Rows are one point carried round by a steady rotation, each followed by how many steps it has turned.
The counts run from 0 to 473.
[104 122 140 133 165  89 193  92 118  91 130 122 143 145 162 129 158 101
 107 163 156 105 116 132 110 105 161  95 139  85  97 127 110 148] => 368
[150 129 142  90 112 136 123 121 131 128  85 125 138 172 114 122 133 127
 187 139 102 125 141 101 195 114  99 128 168 132 146 144 139  76] => 337
[156 149 117 143 152 159  96 111 141 100  56 100 117 126 147 109 103 160
 137 105  89 156  79 102  82 150 131 103 141 125 118 130 136 121] => 40
[ 88 154 160 115 111 102 126 133 117 142 140 150 144 115 114 119 157 114
 112 159 159 147 164 116 123 100  73  76 155 102  76 126 154 106] => 81
[ 79 169  68 149 127  94 133 137 127 113 191 122 146 121 149  83 119 109
 143  67 146 110 116 134 140 117 145 132 120 140  99 130 135 135] => 424
[135 120 117  96 105 192  98  95 155 163  86 123  83 110 138 140 146 133
 139 149 118 122 145 117  93 134 103 122  97 136 152 147 118  68] => 278
[127 149 124 146 146 148 104  98 129 106  50 119 107 135 144 109 111 178
 131 102  98 156  77 107  85 157 126  91 125 128 124 118 136 115] => 41
[159 110 163 171 103 122 132 158 130 191  88 125 132 105 122 155 121 138
 116 100 105 132 105  67  96 144 124 107 133 123 117 130 145  99] => 179
[102 159 126 118 104 118 121 107 107 131 109 116  88 112 171 137 103 174
 132 173 112 152 138 151 100 149  78  88  96  87 147 138 110 154] => 450
[124 141 122 166 133 124 146 141 113 165 144 132 145 139 139 180 117 101
 120 148 123 113 172 163 128  68 102  76 121  83 155  89 121 132] => 10
[115  95 153 144 173 109 168 114 116  92 128 152 147 153 123  84 130 107
 139 148 129 106 130 128 175 161 113 121 187 138 141 113 127 175] => 31
[107 107 122 154 108 116 133 133 148 163 119 128 141 118 139 148 131  86
 158 132 136  84 102 145 136 176 145 163  54 161 149 113 118  88] => 125
[170  94 152 120 141 175 107  92 113 136  82 151 121 105 102 135 118 146
 143 169 122 137 149 110 147 134 103 168 179 138 161 125 141 104] => 105
[102 102  97 149 154 141 128  81 112 135 163 141 140 117 101 115 183 101
 138 100 132 107 140 164 128  82 140 142 113  97 177 133 141  88] => 68
[185  96 149 119 136 162 112  97 123 127  85 147 123 114  80 119 134 147
 140 189 113 130 156 120 132 134 109 148 176 135 162 126 137  83] => 104
[122 138 101 142 177 171  77 142 120 136 112 174 135  85 123 118 128 141
 113 138  79 100 107 157  90 149  97 100 110 106 103 112 106 117] => 378
[169 129  97 128 120 132 143 132 127 171 136 137  98 114 127 100  81 147
 122  90 131  92 144  93 130 140 146 185 141 197 106 111 122  99] => 52
[147 151 138 101 124  86 120 102 112 120 150  84 124  88 158 125 103 133
 130 133 175 135 139 135 127  69 144 187 109 128  92 145 111  91] => 291
[ 83 131 114 139 103 113 122  99 168  85 144  85 156 163 143 139 168  96
 143 165 146 142  94 123 113 154 152  91  98 136 162 140 164 120] => 196
[120  94 136 106 123 116 136 150 114 101 144 122  93 109 114  72  88 150
  90 180 124 139 112 126  81 136 119 164 141 155  81 156 143 133] => 156
[160 139 156  84 121 125 137 123  99 128  98 146 120 104 109 144 161 124
 139 128 142 139 137 126 140  85 153 185 121  89  98 173 110  68] => 1
[165 115 153 135 126  91 143 154 115 125 124 134 181 111 128 120 107 144
 142 143  75 105 144 111 141  79 135 137 158  80 138 188 121 123] => 237
[112 131 125 150 112 141 129 106 138 132  53 132  93 176 121 113 133 154
 136 113  97 152 128 128  84 176 107  81 112 133 154 105 149 122] => 43
[ 83 110 102 147 132 195 110 120 157 134 139 129 145 136 146 143 146 139
 102 122  99 106 113 128  56 105  95 101 136 107 106 111 150 172] => 144
[120 178 102 137 114 132 154 122 126  72 104 158 178 124 136 124 138  80
 162 153 140 111 158 148  94  94 170 122 133 110 125 156 119 119] => 137
[157  93 127 124 134 138 127 146 152  99 104  83  91 131 139 100 129 128
 121 137 106 139  56  98 111 197 149 147 131 159 113 144 129 120] => 330
[ 89 188  81 125 127  93 128 120 116  92 168 145 151 133 125 108 126 118
 134 119 163 113 122 163 124 137 173 134  79 146 112 130 121 125] => 426
[117 123 171 124 122  98 127 117 111 106 127  83 134 105 135 124 107 135
 110 108 152 158 109 148 104  67 150 191  75 123  94 149 118 121] => 293
[ 96 134 135  98 123 175  99 122 148  95 135 105 151 120  97 153 181 126
 117 146 156 138  56 125  99 129 139 147  91 129  79 134 130  98] => 431
[125 126 154 182  82  90 160 135 116 182 127 157 156 134 104 126 117 117
 143 125 139 116 178 109 143 146 108 104 149 146 168 102 157 134] => 183
[169 170 135 105 177 145  80 129 143  69  72 116 131 136 147 124 111 115
 140 135 115 173 133 149 130 133 160 130 160 144 140 139 122 164] => 37
[126 134 116 149 110 128 174 120  89 141 121 136  75 100 128 101  78 123
 121 107 173 122 132 111 121 152 148 187 119 187 129 133 116 109] => 54
[166 140 111  79 164 182 129 118 117 106 139 140 114 103 134 118 144 125
 125 151 137 117 181 131 135  85 120 139 202 118  93 126 107 136] => 442
[159 111 136 117 158 141 115 138 117 153 152 153 155 105 111 167 205 126
 113  91 127 110 135 126 153 124 159 157 152  72  98 111 109 138] => 304
[106 136 136 117 113 121  94 175 131 122 150 131 192  97 118  99  97 126
 144 137 112 112 155 150 131 102  69 138 147 131  76 120 120 172] => 85
[110 161 121 104 118 109 170  97 127 122  99 110 109 163 147  98 107 182
 112 132 120 111 156 123  74 112 107  91 119 128  76 106 102 128] => 216
[129  81 194 112 129 137 122 175 159 133 125 101 173 103 122 148 157 114
 125 171 126 114  89 107 152 168 105 118 130 154 108 130 110 155] => 26
[150 133 157 162 172  97 127 120  83 134 101 161 180  84 120 121  99 151
 142 127  93  97 130 131 135  88 136 123 139  83 151 156 101 108] => 239
[128 139 133 164 108 128 112 155 127 161  93 183 134 116 137 122  86 117
 132 114  99 124 116 101 114 112 147 124 112 147 157 194 177  76] => 412
[125 144 145 183 120  84 146  86 102 123  96 152 190 172  97 137 135 133
 157 117 117 127 149 131 145 113 140 105 140  96 181 107 148 128] => 473
[132 140 138  92 114 133 117 172 112 153 145 138  68 139 125 141 130 141
 100 132 138 173 132 108 162 163  87 110 173 128  88 104 138 167] => 385
[ 80 111 125 164 118  96 149 113 103 133 136 119 152 148 138 162 141 145
 149 131 110 105  76 160 141 122 116 133  65  60 123 119 120 125] => 298
[150 105 127 142 110  78 130 137  89 141 135 147  92 112 131 129 108 103
 141 164 141 136 131 157 175 181 137 206 123 125 154 129 126 117] => 462
